One turning vector, and how many ticks it has turned:
The counts run from 0 to 554.
[154 161  87 127 150 101  74 138 130 150 100 124 119 112 139 125 125 127
 122 130  94 164 142 135 103 154 109  66 108 123 163 145  71  91 119 142]
266
[166 158 142  97 134 142 105 100 157 168 104 127 104 176 123 138 177 131
 131 132 125 183 110 106 142 143 126 104 133 101 170 131  79 146  97 138]
74
[141  99 148  99 130 165 172 127 166 133 132 158 143 126 127 107 156 120
 132 109 117 150 155  93 121 158 178 153  82 117 108 161 118 168 140 177]
322
[168 152 161  97 179 129 178 126 117 115 115 114 159  90 107 162 108  74
 139 113 140  90 140 104 116 125 115  75 118 130 129  93 108 145 119 128]
286
[120 101 125 150 162 121 123 132 142 100 107  93  79 128 121 138  88 143
 146 138 103 188 137  93 130 172 127 129 171 170 142  95  80 120 146 143]
85
[137 154 119 110 201  97  91 142 123 103 109  90 107  92 104 169  91 145
 103 120 113 110 159 126 119 147 100  97 112 125 126 103 101 106 112 136]
185
[135 144  96  93 119 120 107 114 133 120 167 117 142 134 132 162  83 184
  94 117 110  92 130 130  91 145  73 111  91 117 147 127 142 172 145 127]
82
[148 144 146 124 172 151 114 123 117 126 118 109 156  92 172 122 147  93
 114  89 117 143 141 105 104 149  85  75 101 137 163 114  88 151 162 167]
367
[158 129 151 143 166 168 113 144 123 106 164 133 118 146 144 162 117 190
 145  71  97 119 153 103 171 174 139 127 170 132 127 100 131 122 131 157]
381
[129 112  77  96 108 160 174 110 119 116 178 152 114 129 149 108 114 175
 100 137 117 169 107  94 151 157  85 140 158 144 157 152 124 155 135 136]
263
[122 127 136 130 188 136 131 125 143 136 103 126  79 145  95 113  93 129
 180 102 116 150 137 107 112 171 106  95 119 125  86 123 121 154  86 111]
337
[118 120 167  97 181 131 195 145 151 143 148 122 109 101 150 147 137 124
 108 120 145 125 163  70 135 160 140 145 117 135 115 106 165 142 135 179]
484
[145 101  89 140 129 138 127 126 153 102 128 117 143  82 148 136  81 162
 130  98 135 128 115 159 115 183 117 155 129 129  81 198 157 121 124  98]
261
[171 152  91 113 206 128 111 143 131 154 100 140 125  83 157 130  98 142
 133 102 175 137 167 155 148 137 140  86 116 128 123 153  99 113 166 141]
121
[158 162 104 170 112 136 115 138  99 100 159 114 120 119 103 144 127 146
 136 119 113 103 158 111  55 196  94 122 103 133 137 119  89  64 146 115]
216
[161 134  89  95 176 123 146 113 102 131 101  87 113  97  95 101 123 104
 138 178 135 125 111 143 140 136 110 116 186 147 154 115  94 146 120 117]
3
[137 164 132 100 155 138 162 125 130 121 139  91 124 150 140 151 122 121
 147 172 101  79 134 123  77 123 149 105 121 133 165  92 123 186 175 140]
538
[134 126 120  75 173 144 155 113 155 108 111 131  74 131 154 106 116 122
 172  87 189 166 102  97  94 127 121 140 147 147  89 137 102 120 141 125]
224
[202 166  93 113 169 131 163 153 135 139 117 144  90 101 117 123 110 177
  97 133  94 156 117 137 149 124 116 130 148 115 140 170  95 118 134 134]
20
[170 145 138  64  99 103 122  84 126 152 167 104 132 163 154 167 134 129
 135 135  76  80 127 125 122 153 106 122 110 128 139 107 125 147 175 137]
227
[141 153  74  97 143 130 133 107 111  95 125 134  68 146 131 127 113 155
 104 156  98 145 110 141 144 168 103 119 160 155 126 140  87  83 116  92]
509
[120 160 150  96 158 165 154  98 139 117  96 106 144 162 179 130  68 119
 146 123 109 114 125 107  98 171 153 156 130 169 113 121 116  88 146 148]
521
[166 133  85  90 120 168 165 117 158 122 154 156 123 146  57 129 107 187
 103 146 114 120 116 104 136 110 147 127 154 121 168 132  95 177 131 138]
182
[144 161 126  88 122 127 164 125 160 151 160 116 120  92 138 119 212 105
 129 140 189 114 105 122  86 126 132 135 122 136 147 150 144 138 159 144]
61
[143 103  56  90 157 123 130 116 112 125 133 111 111  76 135 114 136 132
 122 132 216 134 146 133 120 121 134 132 139 157 145 144  74  99 170 144]
314
[147 151 141  68 129  93 158 116 197 145 104 140 144  84 100 144 130 128
 131 126 134 106 108 136 123 144 143 164 123 129  70 146 130  91 143 116]
78
[145 135  83 103 136 100 144 145 153  74 118 152 103 133 100 162  79 147
 149 117 142 173 130 125  96 137 154 120 147 121 130 116  70  87 122  93]
477
[152 158 117  66 188 129 158 147 163 137 105 146 131  68 151 100 132 104
 142  81 169 131 108 104 119 123 115 104 132 136  98 137 123 122 150 136]
223
[114 157 112  55 139 110  92  87 146 172 111 130 130 132 121 107 147 134
 127 132 146 132 133 116  90 156 100 118  81  93 132 147 120 153  96 124]
518
[121 108  95  96 114 153 130 103 145  92 166 129 126 170 137 158  82 194
 115 120 157  89 156 132  96 135 132 146  86 133 134 135 135 171 154 131]
81
[148 121 111 145 116 131 178  92 138 110 179 107 108 131 102 153 108 165
  92 144 110  85 129 101 163 172 111 151 161 150 133 144 141  81  93 128]
199
[127 117  91 133 113 139 117 130 144  77 157 124 115 148 110 165 183 140
 106 112 124 142 110  94 109 153 133 106 148 121 189 118  98 125  73 126]
397
[138 138  88 131 156 124  71 110 149 105 111 101  85 122  70 140 162 138
  97 160 108 126 129 157 118 158 147  96 127 132 147 106  96 137 122 100]
347
[114 164 157 133 157 146 179 127 134  96 125 129 158 102 143 148 180  71
 130 116 155 147 111  93  97 178 113 106 149 144 149 100 133 140 106 126]
205
[140 142 126 134 115 157 112 118 122 109 176 115 160 137 108 146 189 118
 126 114 116 106 128 105 118 165 125  77 156 127 189  91 114 154  96 142]
398
[142  88  97 141 154 156 166 137 106  68 148 137  92 122  88 122 125 135
 154 123 142 149 124 116 120 164 114 120 169 153 132 125  92 133  95 111]
53
[143 164 112 131 172 122 139 142 136 108 118  76 116 105 122 142 102 120
 170 166  99  80 129 148  52 146 140 123 122 144 133 106 116 138 170 118]
539
[131 119  77 149 123 118 143 133 151 113 142 110 148  88 130 166 103 144
 110 168 134 103 150 178  84 148 161 112  98 148 158 140 144 156 157 113]
50
[182 113 106  99 110 128 126 125 184 142 154 110 105  99 111 136 154 160
 129 122 134 119  97 132 138 102 139 157 166 135 126 149 114 137 204 152]
524
[142 120 142  92 135 162 129 119 120 132 132 106 160 137 129 140 110 119
 123 113 102 104 162  84 156 159 176  96 145 141 173  94  81 119 125 188]
430
[141 143 122 102 112 125 141  93 140 111 124 120 163  70  81 158 160 120
  76 158 143 118 149 114 154 168 138 161 133 149 128 107  92  86 147 134]
168
[162 101 121 140 157 136 157 143 158  90 134 137  90 114 129 193 122 155
 141  99 157 165 155 122 164 157 183 150 162 151 120 123 106 115 149 132]
332
[119 159 137 105 115 113 156  95 157 125 113  83 151 118 151 153  77 140
 114 144 136 102 120 112  99 154 131 170 140 167 122 137 125  71 159 138]
522
